Here are some points, one per row:
array([-0.04, -0.93,  1.85,  1.64,  1.40,  0.19,  1.53,  2.07, -0.21,  0.79, -1.20,  0.53, -0.20,
        0.10, -1.58, -0.17, -0.22,  1.91,  2.07,  1.08,  0.27,  2.59,  0.66,  1.59])
array([ 1.48, -0.46,  1.21, -0.07, -0.52, -1.28,  0.00, -0.14, -0.87, -1.16,  1.04,  1.75,  0.26,
       -0.02, -0.47, -2.28, -0.29,  0.61, -0.38,  0.87, -0.90, -1.11,  1.12, -0.09])
array([-0.13, -0.40,  0.68,  1.31,  1.19,  1.17, -2.58, -1.25,  1.12,  2.04, -0.95,  1.05, -0.21,
        0.14,  0.41,  0.58,  0.99,  0.19, -0.30,  0.57, -1.28, -1.21,  1.45, -0.99])
array([ 1.39, -0.65, -0.12,  0.47, -0.16,  1.23,  0.50, -0.38, -1.99, -0.05, -0.17,  0.24, -0.87,
        0.19,  0.63,  1.60,  0.47, -0.06, -1.60,  0.46,  0.56, -0.06, -2.27,  0.78])
array([-0.32,  0.75, -1.21,  0.05,  0.16, -0.63,  0.65,  1.62, -0.26,  0.05,  0.35, -2.12, -0.30,
        0.93,  1.24, -0.89,  1.37, -0.62, -0.29, -1.17, -0.38, -0.42,  0.26,  0.28])
array([ 0.61, -1.84, -1.11, -1.81, -1.15,  2.06, -1.11, -0.09, -0.16, -1.08, -1.22,  0.96, -1.05,
       -0.88, -2.18,  0.04,  1.01, -0.52,  0.58, -1.21, -1.37, -0.04,  0.49, -0.27])
array([ 0.75, -0.32,  1.12,  0.42,  0.15,  0.10, -0.51, -0.19,  1.23, -2.83, -0.48, -1.13, -1.65,
       -1.71, -0.39, -1.50, -0.41, -0.34, -0.05,  0.43,  0.07, -3.21, -0.29,  0.35])
array([ 0.23,  0.46, -0.54, -0.51,  0.61,  0.89,  0.58,  0.64, -0.32,  0.10,  0.35,  0.63,  1.83,
        0.89,  0.82,  0.05,  1.01, -1.85, -1.66,  1.35, -0.42,  1.01, -0.42, -0.14])
array([ 0.24, -0.22, -1.15, -0.04, -0.27, -0.36,  0.15, -1.22,  1.31,  0.00,  1.30, -0.07, -0.40,
        0.19, -1.91,  0.90,  0.09, -0.32,  0.28, -0.70,  0.65, -0.64,  0.77,  1.38])
array([ 1.79, -0.06, -0.60,  0.07,  1.47,  0.41,  1.32,  0.82,  0.04, -0.27,  1.24, -0.15, -0.44,
       -0.65, -0.11,  1.03,  0.55, -0.39, -1.07, -0.63,  0.21,  0.49,  1.26, -1.47])
array([-0.94, -0.56,  0.89, -1.33, -0.19,  1.17, -1.58,  1.83, -0.06, -0.39, -0.39,  0.88,  0.18,
        0.33,  1.41,  1.50,  0.22,  0.07, -2.27,  0.34,  2.83,  1.02, -1.18,  1.08])
array([ 1.30,  2.78,  0.94, -0.59, -0.30,  0.37,  1.62, -1.30,  0.05,  0.21,  0.61,  1.41,  0.67,
       -0.57,  0.33, -0.76, -0.39,  1.60,  0.08, -0.72,  0.41,  0.91,  1.81, -0.99])
array([ 1.17,  1.26,  0.52, -0.33, -0.12, -0.64,  0.90, -0.76,  1.10, -0.05,  1.86,  1.24,  0.57,
       -2.30, -0.10,  0.66,  0.58,  1.96, -0.98, -0.85, -1.68,  0.99, -0.01,  0.15])
array([-0.68, -0.76,  0.08, -0.61,  0.89,  0.40, -0.70, -0.23, -0.31,  2.13, -0.60, -0.27,  0.12,
        0.34, -0.18,  0.49, -1.40, -0.54, -0.85,  0.01,  0.21, -1.62, -0.50, -1.51])
array([ 0.25,  0.28,  0.56,  0.47,  0.92, -0.33,  2.27,  0.49,  0.66, -0.34, -2.52, -1.10,  0.70,
        1.85, -2.33,  0.84,  0.28,  0.26, -0.03,  2.02,  0.56,  0.55, -0.61, -0.11])
array([-1.43,  0.11,  0.76, -0.06, -0.97, -1.51,  0.72,  0.98,  0.49, -0.65, -1.65,  1.37, -0.09,
       -0.30,  1.14,  0.79,  0.96, -0.69, -0.26,  1.24, -0.16, -2.59,  0.11, -0.01])
array([ 0.19, -0.21, -2.30,  0.23, -0.05,  1.11,  0.86, -0.72,  1.36,  0.47, -0.33, -0.29,  0.20,
       -0.19, -0.73, -0.77, -0.92, -0.22, -0.29, -1.19, -0.23, -1.13, -0.49,  2.31])
array([ 0.66, -0.72, -0.49,  1.43, -1.71, -0.01,  0.78, -0.42,  0.92, -0.35,  0.55, -0.75,  0.41,
        0.69,  0.34,  0.64, -0.97, -0.32,  0.14, -1.69,  0.40,  0.36,  0.57, -0.09])
array([ 0.00,  0.86,  1.01,  0.26, -1.15, -0.98, -0.81,  0.31, -0.21,  0.83,  1.04,  0.20, -1.64,
       -0.64,  0.01, -0.73, -0.59, -0.95, -0.92,  1.61,  0.10,  2.18,  0.93,  0.60])
array([-2.20, -0.07,  1.75, -0.43, -1.42,  2.32,  0.18, -0.28, -0.38,  0.36,  0.52,  0.96,  0.08,
       -0.78,  0.08,  0.01,  0.20,  0.41, -0.21,  0.53, -0.70,  1.08,  0.24, -1.30])
array([-0.81,  0.14, -0.67, -0.25,  0.33, -1.79, -0.24,  0.59, -1.22, -0.36,  0.45, -0.89, -0.99,
        1.89,  0.81,  0.09, -1.80, -0.19, -0.77, -1.71, -1.85,  1.52, -1.21, -0.36])
array([-0.84, -0.87,  0.15,  0.92, -0.74, -0.77, -0.60, -1.25, -0.90,  1.89, -1.06, -0.03,  1.81,
       -1.35, -1.87, -0.69,  1.99, -0.64,  0.22, -1.16,  0.75, -0.35, -0.66, -1.52])
array([ 0.12, -0.89,  0.66, -0.45,  0.54,  0.37,  0.20, -0.04,  0.00, -1.41, -0.10,  0.09,  0.82,
       -1.84, -0.28,  0.17, -0.56, -1.23,  1.00, -0.16, -1.34, -1.24,  0.99,  0.63])
array([-0.59,  1.16,  0.78,  0.52,  0.94, -0.60,  0.00, -1.09, -0.64,  0.09, -0.26, -1.53,  0.91,
        0.91, -0.79, -0.81,  1.24, -0.21,  0.80, -1.88,  1.15, -0.16,  0.22,  0.07])
array([-1.91,  1.09, -1.80,  1.48,  0.72,  0.70, -1.23, -0.28, -1.31, -1.18,  0.70,  1.18,  1.37,
       -0.06, -0.17,  0.46,  0.58, -0.37,  0.68,  0.77,  2.31,  0.91, -0.98,  1.07])
array([ 0.27,  1.38,  0.90, -0.30, -0.87, -1.05, -0.75,  2.29,  0.32, -0.13,  1.50, -0.39, -0.47,
       -0.04,  0.06, -0.71, -0.35, -0.19,  2.53,  1.08, -0.72, -2.94, -1.50, -0.70])
array([-0.11, -0.99, -0.29, -0.70, -0.06, -1.54,  0.56, -0.54,  1.35, -0.34,  0.48, -0.02, -1.36,
        1.34,  1.78, -0.22, -0.88, -0.94,  1.27, -0.51,  0.02,  1.11, -1.21, -0.61])
array([-1.94, -1.43, -1.76, -0.86,  0.84,  0.72, -0.96, -1.48,  0.20,  1.76,  0.72, -0.66, -1.07,
        1.33,  0.69, -0.16, -0.49,  2.36, -0.08,  1.25,  0.62, -2.64,  1.61, -0.46])
array([ 0.52,  0.43, -1.27,  0.48, -0.89, -0.74, -1.53,  0.95, -0.48, -0.17, -0.86, -0.98, -0.75,
        1.23,  0.97, -0.07, -1.87,  0.45,  0.29, -1.38, -1.03,  1.83, -0.72, -0.67])
array([-0.01, -0.83, -0.73, -0.76,  0.40, -1.59, -0.36,  0.81,  0.58, -0.03, -1.28, -1.70,  0.11,
       -0.58,  1.45, -1.02, -0.38,  1.02,  0.86,  0.59, -0.35,  1.67, -0.58, -0.34])
array([ 0.96,  1.51,  0.18, -0.64, -0.02,  0.62,  0.14, -1.74, -1.40,  0.07,  0.38, -0.41,  1.48,
       -0.41,  0.91,  0.93, -0.01, -0.26,  1.23,  0.75,  1.29,  1.16,  0.14,  1.36])
There is one direction along which these points spread out most. Take the direction at right angles to it along which they spread out most. Go by this last direction. How far along it is each point below, from 0 to 99? The average is 50, and the first point in the table lies past the average. One standard deviation of the points above along it is 16.
array([-0.04, -0.93,  1.85,  1.64,  1.40,  0.19,  1.53,  2.07, -0.21,  0.79, -1.20,  0.53, -0.20,
        0.10, -1.58, -0.17, -0.22,  1.91,  2.07,  1.08,  0.27,  2.59,  0.66,  1.59]) 67
array([-0.94, -0.56,  0.89, -1.33, -0.19,  1.17, -1.58,  1.83, -0.06, -0.39, -0.39,  0.88,  0.18,
        0.33,  1.41,  1.50,  0.22,  0.07, -2.27,  0.34,  2.83,  1.02, -1.18,  1.08]) 60
array([-0.59,  1.16,  0.78,  0.52,  0.94, -0.60,  0.00, -1.09, -0.64,  0.09, -0.26, -1.53,  0.91,
        0.91, -0.79, -0.81,  1.24, -0.21,  0.80, -1.88,  1.15, -0.16,  0.22,  0.07]) 52
array([-2.20, -0.07,  1.75, -0.43, -1.42,  2.32,  0.18, -0.28, -0.38,  0.36,  0.52,  0.96,  0.08,
       -0.78,  0.08,  0.01,  0.20,  0.41, -0.21,  0.53, -0.70,  1.08,  0.24, -1.30]) 71
array([ 0.00,  0.86,  1.01,  0.26, -1.15, -0.98, -0.81,  0.31, -0.21,  0.83,  1.04,  0.20, -1.64,
       -0.64,  0.01, -0.73, -0.59, -0.95, -0.92,  1.61,  0.10,  2.18,  0.93,  0.60]) 53
array([-0.68, -0.76,  0.08, -0.61,  0.89,  0.40, -0.70, -0.23, -0.31,  2.13, -0.60, -0.27,  0.12,
        0.34, -0.18,  0.49, -1.40, -0.54, -0.85,  0.01,  0.21, -1.62, -0.50, -1.51]) 44
array([-1.91,  1.09, -1.80,  1.48,  0.72,  0.70, -1.23, -0.28, -1.31, -1.18,  0.70,  1.18,  1.37,
       -0.06, -0.17,  0.46,  0.58, -0.37,  0.68,  0.77,  2.31,  0.91, -0.98,  1.07]) 67
array([ 0.96,  1.51,  0.18, -0.64, -0.02,  0.62,  0.14, -1.74, -1.40,  0.07,  0.38, -0.41,  1.48,
       -0.41,  0.91,  0.93, -0.01, -0.26,  1.23,  0.75,  1.29,  1.16,  0.14,  1.36]) 69
array([ 1.79, -0.06, -0.60,  0.07,  1.47,  0.41,  1.32,  0.82,  0.04, -0.27,  1.24, -0.15, -0.44,
       -0.65, -0.11,  1.03,  0.55, -0.39, -1.07, -0.63,  0.21,  0.49,  1.26, -1.47]) 57
array([-0.84, -0.87,  0.15,  0.92, -0.74, -0.77, -0.60, -1.25, -0.90,  1.89, -1.06, -0.03,  1.81,
       -1.35, -1.87, -0.69,  1.99, -0.64,  0.22, -1.16,  0.75, -0.35, -0.66, -1.52]) 67
array([-0.01, -0.83, -0.73, -0.76,  0.40, -1.59, -0.36,  0.81,  0.58, -0.03, -1.28, -1.70,  0.11,
       -0.58,  1.45, -1.02, -0.38,  1.02,  0.86,  0.59, -0.35,  1.67, -0.58, -0.34]) 29
